In the data rows, zero lies at 4.5, halfway between 4 and 5.
Each pair is two rows. How far apart are they, by a hidden measure? 0 means very close, and 20 very far. Two or three weighted sums of its numbers give each row a place; it is the straight-line distance between the places.
[4 6 6 2 3 4 5 5 5 5]
[6 5 5 5 4 2 3 4 3 4] 9
[4 5 4 3 2 7 4 5 6 4]
[5 4 5 6 5 4 6 6 3 6] 4
[9 1 7 8 4 0 8 2 0 4]
[5 9 5 2 3 7 3 5 7 5] 13
[5 4 7 8 5 2 6 5 2 5]
[5 5 5 6 5 4 5 6 2 5] 5
[5 4 6 5 6 4 4 4 5 4]
[7 6 6 3 3 4 4 5 5 5] 5
[5 6 4 3 2 5 4 5 7 6]
[6 3 6 6 4 4 5 6 5 6] 6
[4 6 4 6 5 3 5 4 1 5]
[5 3 4 4 6 6 4 4 3 4] 6
[2 2 2 4 6 4 4 3 3 5]
[3 5 5 5 8 6 6 6 3 5] 8
[3 2 5 5 2 5 5 6 4 4]
[3 3 3 7 7 5 4 4 4 4] 16
[4 4 4 4 3 6 5 5 4 4]
[6 6 6 2 3 5 5 5 6 5] 7
[3 4 2 3 4 6 3 3 5 4]
[5 6 6 3 1 5 4 7 4 4] 13
[4 5 6 5 7 4 4 4 6 6]
[5 1 3 7 7 3 4 4 4 4] 12
[5 6 7 3 1 5 6 6 4 5]
[4 7 4 4 2 4 4 5 4 5] 7
[8 4 7 6 5 1 6 3 4 4]
[4 2 7 5 4 7 6 5 2 4] 13
[6 6 5 3 3 4 4 4 5 5]
[5 6 6 2 3 6 5 4 4 5] 4
[6 7 4 5 8 3 3 3 4 6]
[5 5 5 3 6 2 3 4 5 5] 18
[3 3 1 6 7 5 4 3 5 4]
[4 5 6 4 2 5 6 5 6 5] 7
[4 6 5 3 2 6 6 5 4 4]
[1 5 3 4 3 6 5 6 5 5] 2
[2 3 3 6 5 4 5 4 7 5]
[4 3 6 5 5 7 5 5 3 5] 13
[4 5 7 4 2 5 6 5 4 5]
[4 7 5 5 6 3 7 5 4 5] 12
[5 5 6 6 5 2 6 4 2 5]
[3 3 3 6 7 5 3 4 3 4] 4
[9 3 6 8 6 0 7 3 0 4]
[3 5 2 3 4 6 3 4 6 4] 4
[2 4 3 3 2 7 6 5 7 4]
[6 3 4 5 6 3 4 5 4 5] 11
[4 5 4 3 6 3 4 4 6 5]
[3 2 3 7 7 5 4 5 5 5] 10
[5 6 6 3 2 5 5 6 5 5]
[5 2 6 4 3 5 5 6 4 5] 7
[6 5 4 1 5 6 3 3 7 4]
[5 5 5 4 2 5 4 6 4 5] 8
[4 4 7 7 4 3 6 5 1 4]
[3 3 5 4 4 8 6 5 6 4] 7
[5 5 7 6 5 3 7 6 4 4]
[8 3 5 9 4 0 7 3 0 3] 8
[3 4 4 3 5 6 4 3 6 5]
[6 4 7 6 4 2 5 4 4 5] 5
[6 5 4 3 7 3 3 4 7 4]
[5 7 5 3 1 6 4 5 6 6] 11
[4 3 2 5 8 4 4 3 5 4]
[4 2 2 6 6 4 5 3 7 5] 4
[4 5 4 6 7 5 4 4 3 5]
[5 4 5 6 5 2 5 5 3 4] 17
[3 5 4 5 3 4 5 5 7 5]
[5 6 7 3 2 4 5 6 5 5] 8
[5 5 6 3 3 5 5 5 5 5]
[6 2 5 6 7 5 5 5 4 5] 6
[4 9 6 2 3 8 3 6 8 5]
[4 6 3 4 2 7 4 6 4 4] 10
[4 6 7 3 3 6 5 5 5 3]
[5 6 4 3 3 5 4 5 6 5] 9
[6 6 9 4 3 6 5 6 4 4]
[4 7 4 6 6 3 4 4 6 6] 17
[3 4 4 3 5 6 4 4 5 3]
[5 3 5 8 7 4 5 4 3 4] 14
[4 8 5 3 1 5 3 4 4 5]
[3 4 4 3 3 6 4 4 4 4] 10
[4 5 5 7 6 3 5 4 3 5]
[6 3 6 6 4 3 6 5 4 5] 9
[6 9 5 0 3 5 4 6 7 4]
[5 9 5 1 4 6 2 6 8 5] 13
[4 4 3 3 5 7 2 4 7 4]
[3 2 3 5 8 5 5 4 4 4] 7
[4 5 3 4 3 5 5 5 5 5]
[5 6 7 3 2 4 5 5 6 4] 5
[6 5 6 6 5 3 5 5 2 6]
[5 5 3 3 5 6 4 4 5 5] 7
[5 5 6 7 4 3 6 4 2 5]
[2 5 2 4 4 6 3 3 6 4] 4
[4 4 2 2 4 7 3 3 6 5]
[5 4 7 7 4 2 7 6 0 4] 19
[4 7 6 4 1 5 6 4 6 5]
[3 4 4 3 4 6 4 4 6 4] 8
[3 4 4 4 3 5 3 4 6 4]
[5 4 6 6 5 4 5 6 4 5] 1
[5 8 4 6 5 4 6 6 2 4]
[3 5 3 2 4 5 3 4 4 4] 13
[5 5 4 7 6 2 2 4 6 4]
[4 1 6 7 7 5 6 5 4 5] 11
[3 6 5 4 3 4 5 5 5 4]
[5 6 8 2 2 6 5 4 5 5] 14
[5 4 6 6 5 3 5 6 3 5]
[4 8 5 3 4 7 5 6 5 4] 8
[6 5 4 6 6 3 4 4 2 4]
[5 4 8 6 4 3 7 4 2 6] 7
[4 6 5 3 3 6 4 5 5 5]
[7 4 7 5 5 1 4 5 5 5] 3
[7 4 4 7 5 0 6 4 0 3]
[4 9 3 1 4 6 3 6 8 5] 13
[3 4 4 2 3 6 4 4 7 5]
[6 5 7 4 3 6 5 6 4 5] 4
[6 4 5 6 5 3 3 4 6 4]
[2 2 2 5 8 6 4 2 5 4] 6
[4 2 2 5 7 4 4 3 4 4]
[3 6 3 3 5 6 3 3 5 5] 9
[3 1 3 7 6 4 4 4 4 4]
[4 4 5 4 8 3 4 3 5 5] 10
[2 5 2 3 4 6 4 3 4 3]
[4 2 4 7 7 6 6 5 4 4] 6
[2 4 2 4 4 7 3 3 5 4]
[4 2 3 8 7 5 4 4 3 4] 5
[4 6 4 5 6 4 4 5 6 4]
[5 8 5 2 4 7 3 6 8 5] 6
[2 4 4 3 4 6 5 5 5 5]
[7 1 5 9 7 1 7 3 0 3] 8
[5 6 6 3 1 6 5 5 5 5]
[6 5 8 4 2 6 4 6 4 5] 6
[3 3 2 5 6 4 4 3 5 4]
[4 1 3 7 6 4 6 3 3 4] 4
[5 2 4 6 6 3 6 4 3 3]
[5 6 5 4 7 5 4 4 5 5] 18
[7 7 4 4 0 2 6 5 2 4]
[5 1 4 6 8 5 5 3 6 4] 16
[5 2 5 7 5 5 6 5 5 5]
[5 6 6 3 1 4 5 4 5 5] 5
[6 4 6 5 7 2 5 4 3 4]
[4 3 6 6 7 3 5 4 3 3] 6
[5 3 3 2 6 6 2 4 7 4]
[2 3 3 6 8 5 3 4 3 4] 9
[4 4 2 5 7 3 3 4 4 4]
[4 6 3 2 5 6 3 3 5 4] 6
[4 6 5 3 3 4 2 4 7 5]
[6 4 6 6 4 3 4 5 4 5] 4
[5 6 6 3 2 6 5 5 5 5]
[4 2 4 7 7 5 4 5 3 4] 6
[6 7 6 2 2 5 4 5 6 5]
[4 9 4 2 3 8 3 6 6 5] 5
[2 5 2 4 5 6 3 4 5 4]
[2 6 1 2 3 7 2 4 6 4] 3
[6 4 5 6 4 3 5 6 6 5]
[4 2 5 7 6 5 6 6 3 5] 8
[3 6 1 3 4 7 2 4 5 5]
[4 4 5 5 1 6 6 6 4 5] 12
[6 5 4 6 6 1 2 5 4 4]
[4 6 1 2 3 7 1 4 7 5] 11
[6 8 6 2 4 7 3 6 7 4]
[3 4 3 5 5 4 4 4 5 4] 5
[5 5 6 2 1 3 5 4 5 4]
[6 4 6 6 4 2 6 5 2 3] 6
[8 4 5 8 4 0 6 4 0 3]
[2 3 1 5 5 4 4 4 4 4] 5
[2 3 4 5 6 4 4 5 5 5]
[6 3 7 6 5 4 6 6 4 6] 5
[5 3 3 2 5 6 2 2 6 4]
[5 2 3 7 7 2 4 4 3 4] 11
[4 2 6 4 2 6 5 5 4 5]
[3 6 2 2 3 8 2 4 6 5] 12
[5 2 6 6 6 4 5 5 4 5]
[5 2 4 6 6 4 5 4 2 3] 7
[5 3 5 5 6 4 5 5 5 5]
[3 7 4 3 2 6 3 5 5 5] 4
[6 7 5 2 2 5 4 5 5 5]
[6 9 5 2 4 7 1 7 9 4] 9
[5 7 5 2 1 5 4 5 5 5]
[6 4 6 5 4 3 5 4 2 4] 6
[4 5 4 4 7 3 4 3 5 5]
[1 6 1 5 2 7 3 5 5 3] 14
[5 5 4 4 4 5 4 4 3 5]
[4 3 2 6 8 5 4 4 4 3] 10
[6 6 7 4 2 6 5 6 5 6]
[9 2 7 9 4 0 9 3 0 4] 9
[4 6 6 3 2 6 5 5 6 4]
[3 4 3 4 4 8 3 4 6 4] 10
[3 6 5 4 3 5 5 4 4 4]
[5 2 3 6 6 4 5 4 4 5] 5
[5 3 6 6 5 3 6 5 3 4]
[3 5 4 3 3 6 3 5 6 5] 8
